In the rows, 128 means zero.
These are runs of 8 systems, one row a step. Runs of the same system follow the same rule from any start.
trace 1, T, 9 rows:
[[210 135 151 150  84 159 136 157  63  80 135 123 169 109 143 124 129  84
  165 138]
 [ 69  65 158 200 114 121 112 114 132 131 150 197 108 137 136 132 153 125
  131 178]
 [ 65 141 140  64 171 122 162 137 197 140 140 100  97 162  87 124 133 140
   89 153]
 [196 173 121 103 131 164 117 167 142 105 122  59 163  98 131 131 120  65
  125 105]
 [152 115 128 188 117  91  93 125  95 126 123 201 169  82 157 148 123  87
  166 161]
 [ 59 117 144  97 134 102 155 100 143  96 118 189 114 177 107 135 150 171
  109 180]
 [129 159 106  98 133 191 119 139 188 111 114  54 117 165 118 137 168 125
   83 108]
 [196 142  80 162 139 100  77 156 133 182 133 118 182  80 156 139 120  95
  149 124]
 [116 111 131 121 138  47 143 111  76  86 121 192 168 126 125 113 116 171
  152 167]]
trace 2, T:
[[162 112 138 111  88 134 190 126 106 116 138 141 131 177 124 116 151 126
  144 164]
 [107  95 150 171 131 163  86 118 140 117 177 106 126 152 116 111 145 118
   93 136]
 [ 87 136 133 124 174 100 122 173 165 158 127 114 116  84 121 134 110 133
  135 131]
 [167 143 130  80 121 115 187 145 115  99 107 121 140 119 129 126 121  93
  154 140]
 [147 112 148 172 102 167 103 108 104  99 146 152 134 148 129 141 155  92
  123 150]
 [ 68 120 140 143 143 118 100 135 179 162 139 157 123 129 124 136 129 151
  106 162]
 [130 150 108  63 151 106 158 140 166 108 105  92 143 125 121 117 119 116
  116 122]
 [184 148 112 147 124 149 104 125  91  97 117 122 155 114 135 149 146  86
  141 119]
 [109 114 132 164 113 108 107 127 127 150 127 193 140 133 139 143 145 162
  141 170]]
trace 3, P, 9 rows:
[[ 46 102 160 181 125 151  74 107 113  66 110 152 111 108 136 123 128 184
  108 105]
 [101 142  79  96 149 129 169 118 155 193  77 107  56 137 124 144 143 169
  133  74]
 [226 135  95  96  82 118 144 135 121 141 140  77 194 132 153  79  98 131
  133 104]
 [ 98  79 181 192 109 110  92 126  68  77 145 160 149  85 146  91  92 163
  145 126]
 [ 43 120 156  99 151 135 193 120 129 150 104 138  25 132 102 136 124 165
  137 104]
 [205 140 114  88  87 180 182 153 151 177 143  51 119 152 135 108 127  88
  130 103]
 [168  89 160 202 105 107  80 144  93 135 178 149 185  69 160 100  86  88
  154 146]
 [ 27 120 190 107 159 104 151 103 123 107 121 201  71 101 104 141  89 119
  123 146]
 [139 162 128  71  98 219 183 116 179 143 109  88  67 178 115 152 155  77
   99 109]]
trace 4, K:
[[150 152  95 109 144  81 129 110  92 111  92 168 155 117 129 151 133 136
  151 135]
 [133 132 136 109 106 134 137 104 123 117 144 156 141 191 110 125 152 161
  109 168]
 [119 117 103 160 123 162  96 117 147 152 132 102 111 161 128 131 166 157
  103 111]
 [134 135  87 122 158  92 125 143 121 150 109  94 136 108 130 119 125 169
  142  95]
 [143 123 139 103 123 105 170 141  85  84 127 112 143 140 116  99 127 164
  146 134]
 [117  95 159 163 111 161 152 126  95 125 154 127  88 157 115 121 153 138
  139 135]
 [108 108 135 146 141 126 139 151 151 196 153 109  93 117 124 118 119 133
  134 121]
 [126 120 146 108 140 113 143 161 145 110 135  82 142  89 132  97  93 110
  132 116]
 [128 119 164 143 125 142 142 139  94  79 120 140 118  96 128 132 122  87
  149 131]]
trace 5, F:
[[132 105 166 141  91 116 141 129  83 116 153 166 148 139 131 102 112 174
  145 159]
 [ 64  76 151 157 123 151 144 121 157 137 136 121  72 128 129 111 132 126
  118 117]
 [146 153 129 108 176 144 145 157 121 147 146  69  98 129  94 139 140  98
  131 111]
 [170 147 159 128 119 110 126 172  98 124 151 141 179 101 130 123 101 120
  156 166]
 [ 77  85 157 154 117 118 129 101 132 102 124 185 112 107 141 123 114  94
  127 148]
 [ 95 157 138 109 160 170 123 107 141 126 126 120  73 148  95 159 147 100
   98 114]
 [179 185 125 113 129 145  97 171 148 163 138 116 169 119 125 153 123 118
  129 148]
 [133 104 106 148 122  73 101 114 139 111 115 171 182  98 159 119 113 106
  134 151]
 [ 78 125 116 116 140 131 127  75 127  74  90 155 102 152 116 141 153 140
  102 116]]
trace 6, M:
[[ 83 145 145 118 101 136 116  99 126 102 113 203 134 192 115 146 160 217
  104 178]
 [115 111  52 141 135 140 121 121 205 190 111  88 105 175 137 137 191 153
  103 115]
 [212 165  77 104 161  96 104 128  89 158 145  66 172 119 118 112 109 129
  131  83]
 [130 120 149 145 119  92 126 145  47  69 129 138 168 122 124  95 120 221
  155 136]
 [ 69  64 125 161 133 122 189 127 119 145 127 130  54 171 115 119 183 177
  153 140]
 [151 138 142 117 148 161 150 155 136 218 186  65  79 147  94 121 121 110
  123 110]
 [146 128 176 154 133 132  89 189 108 108 168  77 172  67 134  90  78 126
  139 118]
 [ 71  74 159 157 149  94 166 142 101  57 105 149 101  78 134 116 127 104
  163 135]
 [106 137 173  97 121 171 198 125 139 147 133 157  55 153 102 161 137  69
  135 156]]
trace 7, N (9 x 20):
[[ 90 128 153 121  74 152 101  74 169 145 113 202 127 118 156 129  77 122
   93 126]
 [ 94 143 102  98 103 160 103  58 180 106  72 156 116 133 148 141 116 115
   77  87]
 [167 168  69 105  96 146 103  65 134 165  75 164 131 134 154 159 120 116
  112  81]
 [153 115  86 127  61 119 114  70 128 165 100 170 152 139 170 105 100 179
  117  95]
 [115 100  92 116 101 133 126  54 116 108 107 113 114 166 137  87 124 188
   91  63]
 [162 140  85 109 118 158 144  89  96 157 110  78  89 150 127 115 125 160
  120  40]
 [189 100 107 131  79 132 167 125 100 180 138  87 123 127 156  81  99 146
  152  74]
 [135  64 154 136  97 131 165  94  77 102 161  90 109 133 134  57  88 129
  127  78]
 [117 116 178 119 129 182 172 115  82 122 149  82  48 127 104 109 102 107
  126  70]]
trace 8, F:
[[158 100 159 136  87 153 157 105 107 115 142 140 117 112 145 109  98  53
  137 116]
 [120 139 165 147 138 157  91  85  84 137 151 145  92 107 113 137  89  98
  110  87]
 [117 174 155  91 133 153 108 138 158 138 115 122 123  80 129 136  68 106
  108 100]
 [174 148 116 104 111 137 125 113 141 106 101 131 155  96 152 138 106  48
  126 113]
 [150 153 119 129 111 133  88  62  86 113 110 184 143 123 137 147 106 110
  116 103]
 [103 152 118 105 105 152  95  90 163 141  95 151 125 125 144 131  95 155
   89  92]
 [162 143  75 102 115 142 121 110 164 132  92  87 143 124 152 123 126 112
  109  83]
 [184 137  84 122 109 107 117 100  83 118 104 130 166 124 147 114 118 153
  139  92]
 [113 105 121 120  84 121 140  93 118 124 101 147 126 131 152  94 102 188
  124  94]]
trace 9, S:
[[154 142 136  97 104 161 111  54 122  63 112 140 141 118 138 125  90  36
   86  92]
 [100 193 147 127 129 168  73  86  88 104  82 190 103 109 120 183 115 154
  112  95]
 [131 168  90  87  64 144 124 115 196 162  60 177 154 140 167 149 118 166
  111 132]
 [192 138  82  95  89 149 101  47 123 109 118 107 165 158 146 104 108 100
   82  74]
 [120 151 127 149 123 135  65  77  53 115 110 150 123 111 130 124  97 207
  117  58]
 [ 99 120 100 102  74 123 169 124 157 161  66 147 112 142 163 110 122 231
  137 103]
 [201 112  95  99  76 158 177  91 112 157 137  74 118 175 140  85 123 125
  121  75]
 [146 117 166 161 114 140 105 110  44 161 166 119 105  92 126  95  61 158
  140  61]
 [ 63  96 164 108  97 119 197 146 141 145  93 146  75  94 149  94  80 184
  154 107]]
trace 10, P (9 x 20):
[[128 104 155 152  89 156 142 180 166 143 117 111 126  75 167 111 102  99
  151 121]
 [128  89 135 135 127 103 157  85 103 139 133 164 100 102 138 119  94  58
  142 112]
 [126 160 181  96  99 177 124 100 125 141 153 158 108 143 112 137  86 108
  100 130]
 [106 115 137 150  93 176 109 140 199 154 121 131 117 113 156 134 124  91
  110 130]
 [132 116  95 129 142 103 107  79 149 149 118 146 132 101 145 129 101  61
  113 102]
 [134 172 141  94 106 145  95  81 122 107 109 168 149 121 130 138  87 123
   95 111]
 [ 95 120 114 143  84 163 106 107 172 128  88 150 121 134 160 134 137 153
  109 113]
 [129 106  71 130 131 108 112  82 150 163 116 117 127 132 145 108 118 136
  107  83]
 [142 153 126 107 118 121  96 111 107 113 118 118 161 105 136 103  77 163
  110  81]]
trace 11, U (9 x 20):
[[167 131 173 151 122 126  93 160  95  91 164 129 187  83 132 117  92  79
  143 155]
 [ 40  99 170 160 135 123 116 137 143  78  98 178 110  84 139 136 120 136
  133 148]
 [103 164 142  95 131 187 156 118 165 117 103 142  75 162 105 179 166  81
  109 145]
 [198 191 125 111 120 151  71 143 144 138 149 131 196 129 125 156 120  85
  107 160]
 [ 94 113 100 148 147  57  70 109 149  95 102 180 191  91 152 122 111 146
  118 150]
 [ 74 137  93 104 152 123 153  79 127  94  73 161  83 172 108 157 180 165
  115 123]
 [194 188  98 107 113 169 117 133 124 188 142 112 139 195 106 157 171 161
  116 141]
 [158  99  86 143 136  49  86 130 152 179 166 124 208 122 144  85 105 151
  121 149]
 [ 71  75 100 126 179  54 166  95  98  76 108 113 103 131 115  90 143 177
  132 101]]
trace 12, K (9 x 20):
[[124 147 155 153 135 161 116 152 120 158 160 144 111 155 102 157 158 133
  131 166]
 [113 108 108 148 135 112 113 165 185 164 132 111 148 118 144 123 141 142
  127 153]
 [132 122 113 125 171  93 119 139 123  81 132  90 157 110 117 115 136 105
  127 128]
 [131 154 152 138 139 139 132 157  87 103 126 146 126 129 106 156 155 133
  152 160]
 [120 103 126 151 116 121 139 151 160 164 142 150 129 149 132 134 161 137
  139 181]
 [125 112 115 139 162 113 101 135 156 129 161  85 147 135 117 112 139 110
  103 134]
 [125 158 136 136 161 128 106 166 109  97 117 109 138 100 116 146 139 139
  141 128]
 [127 117 125 134 124 104 165 154 125 122 112 155 133 135 131 140 161 134
  162 174]
 [135 104 130 141 140 123 124 125 137 140 176 117 137 165 110 118 151 109
  114 166]]
trace 13, S:
[[144 160 153  93 113 156 126  74  92 187 184 147 107 202  89 121 104 175
   90 120]
 [117 144 151 120 105 162  96 170 162 145 128  70 141  84 148  89  65 183
  107  76]
 [135  96  82 122 120 101 183 114 114 115  59 109  99  76 166 112 114 103
  167  62]
 [168 130 157 112  88 136 189  98  43 136 137 181 100 160 115 133 124 130
  163 137]
 [104 123 200 144  74 199 117 136 151 167 172 140 102 142 130 112  92 142
  104 135]
 [100 135 125  91 149 137 138 121 181 154 108  93  87  81 137 118  80  87
  105  71]
 [170 174 132  82 129 121 166 133  77  95  83 141 133  86 131 148  99  91
  165 104]
 [137 123 167 159  58 173 124 111 105 112 114 202 129 126 154 148 124 112
  142 152]
 [ 86 131 140 106 115 162 111  70 179 160 133 158  92 156 124 136 109 107
   75 119]]
trace 14, M, 9 rows:
[[113 138 141 144 158 148 132 172 127 188 162  94  85 152  92 139 156 170
  136 135]
 [146 112 139 137 151 112 139 198 140 145 163  55 146 102 124  96 119 129
  146 131]
 [129  98 165 148 158 111 150 151  73  71 155 103 124 104 111 107 126  98
  154 136]
 [ 83 125 189 141 143 147 160 161 113 120 140 157  81 124 101 153 143 112
  151 168]
 [113 123 157 123 130 152 147 173 196 158 152 117 115 127 121 138 131  74
  122 172]
 [146 140 141 128 153 133  94 137 151  92 148 106 164  98 124 133 116  41
  109 141]
 [112 158 140 122 146 115 108 130 122  66  95 177 152  98 125 165 135  97
  135 159]
 [118 142 113 100 116 125 156 126 177 123  97 176 133 162 129 164 169 110
  125 185]
 [165 150  94 116 130 141  96 103 168 144 146 124 163 176 117 145 159  97
   91 156]]
trace 15, N:
[[101 111 141 130 104 143 144 118 115  78  67 120 101  56 166 111  79 117
  143  57]
 [151 114 120 104  90 156 206  79 107 131  98 163  69 158 132 146 145  68
  148 114]
 [154 131 164 127  71 180 112  94 140 192 188 150 125 170 127 115  94 111
   92 133]
 [ 82 109 144 134 117 145  78  99 167 120 124 111 123  81 152  94  61 123
   83  68]
 [128 149 104  82 128 131 168  86 118  97  52 136  92  92 144 145 105  82
  134  68]
 [190 142 128 119  47 171 160  95 106 168 118 182 120 160 150 145 127 109
  141 132]
 [102  79 142 161  77 150  92  74 159 161 162 146 127 152 149  88  98 145
   82 113]
 [ 89 138 113  85 155 130 116  73 146 110  98  94  93 108 124 108  84 128
   81  48]
 [192 172 100  92  87 162 165 120 101 140  70 123 115 108 152 150 115 107
  156  73]]
trace 16, U, 9 rows:
[[134 152 149 132 155  85 113 178 103 158 157 145 160 114 106 132 117 174
  152 171]
 [ 87  76 120 130 132  94 173 153 173 107 122 122 132 148 134 105 165 149
  138 175]
 [137 124 131 144 170 147 134 131  97 107 160  90 101 163  87 141 180  96
  125 139]
 [136 156 161 136 150 114 116 195 116 162 163 133 148 109 107 141 117 149
  154 171]
 [ 95  82 132 132 133  91 164 158 176 101 126 132 145 126 137 108 148 115
  138 181]
 [118 128 143 143 167 146 129 124  98  78 144 110 102 150  91 147 175  93
  121 143]
 [131 173 158 136 143 140 108 187 126 159 147 146 139 119 105 162 132 145
  144 173]
 [108 101 120 121 131  91 145 148 190 118 129 144 162 132 139 122 143 104
  127 190]
 [115 131 126 134 175 124 113 108 106  63 136 119 129 149  97 141 168 106
  112 142]]

Which system made each of these runs?
trace 17:
[[117 154 124 112 142 131 125  89 113 141 107 169  96 125 115 159 119 110
  121 111]
 [142 165 135  92 112 152 108 119 162 137 132 126 151 143 124 129 107 124
   92 130]]
 | F
trace 18 (2 x 20):
[[ 92 134 187 132 139 178 125 141 122 146 162 101  70 115 104 123  97 127
  113  99]
 [154 150 152 112 145 139 137 175 142 152 141  93 128  76 126 133  93  62
  144 121]]
 | F
trace 19:
[[145  71 151 130  74 115 149 142 180 100 167 133 194 151 154  79 122  90
  115 202]
 [ 66 100 160 183 188 140  75  84  95  88 164 130  81 117  94 138 138  75
   99 110]]
 | P
trace 20, 2 rows:
[[119 118  90 129 140  93 149 158 148 157 105 118 131 128 136 125 151 179
  152 135]
 [153 113 116 106 141  93 154 125 100  93 140  88 153 142 116  90 126 139
  130 122]]
 | P
trace 21, 2 rows:
[[109 117  77 110 160  68 127  61 118 155 112 156 114 140 122 126 118 148
  114  98]
 [140 165 126  78 103 161 148 121 118 129 110  98 118 161 117 115 120 197
  110  92]]
 | M
trace 22 (2 x 20):
[[129 118 134 102 144 105 159 131 122  69 125 114 143 130 116 111 132 104
  130 142]
 [129 140 141 158 134 170 110 144 119 110 129 130 115 132 117 160 167 104
  133 144]]
 | T
trace 23:
[[150  93 145 112  79 144 166 108 136 129 152 111 130 152 141  79 102 111
  114 120]
 [122 118 161 143 125 166 106  92  98 107 154 107 101 117 120 109  96 101
  101  80]]
 | N
trace 24:
[[152  57  99 173 151  93 143  69  69 118 155 116 107 120 130 102 132  49
  141  90]
 [104 186 203 101 152 145 111 140  92 160 171 154 102 118  80 142  72 158
  116 133]]
 | K
trace 25:
[[114 167 117 109 206 101 103 103  78 128 131 111 103 116  84 144 115 144
  116  84]
 [152 157 113  99  94 121 176 181 134 160  82 136 139 123 145 136 136 195
  170 143]]
 | U
trace 26:
[[141 120 130 132 122  61 127 142 157 164 136 208 180  93 149 140 100  74
  154 201]
 [ 87 110 173 102 138 141 125  87 143  21 154 129 140 165 101 107 135  81
   72 164]]
 | S
trace 27 (2 x 20):
[[150 141 132 154 134 161 112 134  97 120 111 118 105  81 135 150 122  74
  145  89]
 [139 140 132 116  98 111 149 123 130 172 113 196 132 119 142 146 109 125
  150 158]]
 | P
trace 28:
[[153 135 142 106 113 154 184 157 115 144 144 103 109 169 109 124 152 144
  143 149]
 [145  86 134 184 103 142 115 147 121 158 163 102 132 123 147  98 130 137
  138 123]]
 | K
trace 29:
[[148  78 122 167  94 129 136 100 117 129 133 158 127 121 155 115 128  76
  141 130]
 [ 85 131 166 110 149 128 128  88 110 130 158 151  91 150  91 127 109 131
   99 130]]
 | S
trace 30 (2 x 20):
[[154 113 126 114 121 118 150  90 103 108 155 144 140 186 109 117 149 116
  114 158]
 [112 136 141 148 149 134  81 146 118 128 158 101 142 134 108 117 131 183
  108 126]]
 | U
trace 31:
[[115  94 116 136  83 132 152 136 160 127 104 132 132 139 157 105 138 164
  133 133]
 [135 102 107 135 152 116 131  89 107 128 145 101 109 139 116 109 129 101
  116  94]]
 | K
trace 32 (2 x 20):
[[136 120 112 127 141 140 153 124 119 169 135  85  84 135 119 117 128 126
  132  86]
 [174 140 146 119 108 124 129 158 110 146 144 115 160  95 139 110  86 121
  146 125]]
 | P
trace 33:
[[105 116 147 179 107 106 101 137 142 165 112 223 136  71 164 158 105 102
  159 167]
 [ 81 111 128  54 136  95 164  77 203 114 123 145 128 149 122 103  95  86
   79 141]]
 | M
trace 34, 2 rows:
[[128 103 149 190 124 140 109 140 115 133 135 162 118  89 144 146 131  71
  153 144]
 [ 87 131 150  89 153  94 143 117 163 136 134 165 123 111 116 132  93  95
  116 157]]
 | M
trace 35, 2 rows:
[[147 126  77 104  84 154 156  32 126 120  80 180 100 187 142 153 162  99
  109 108]
 [169 191 137 105 106 170  66  81  97 173 161 147 148 169 109 137  95 172
   83 104]]
 | S
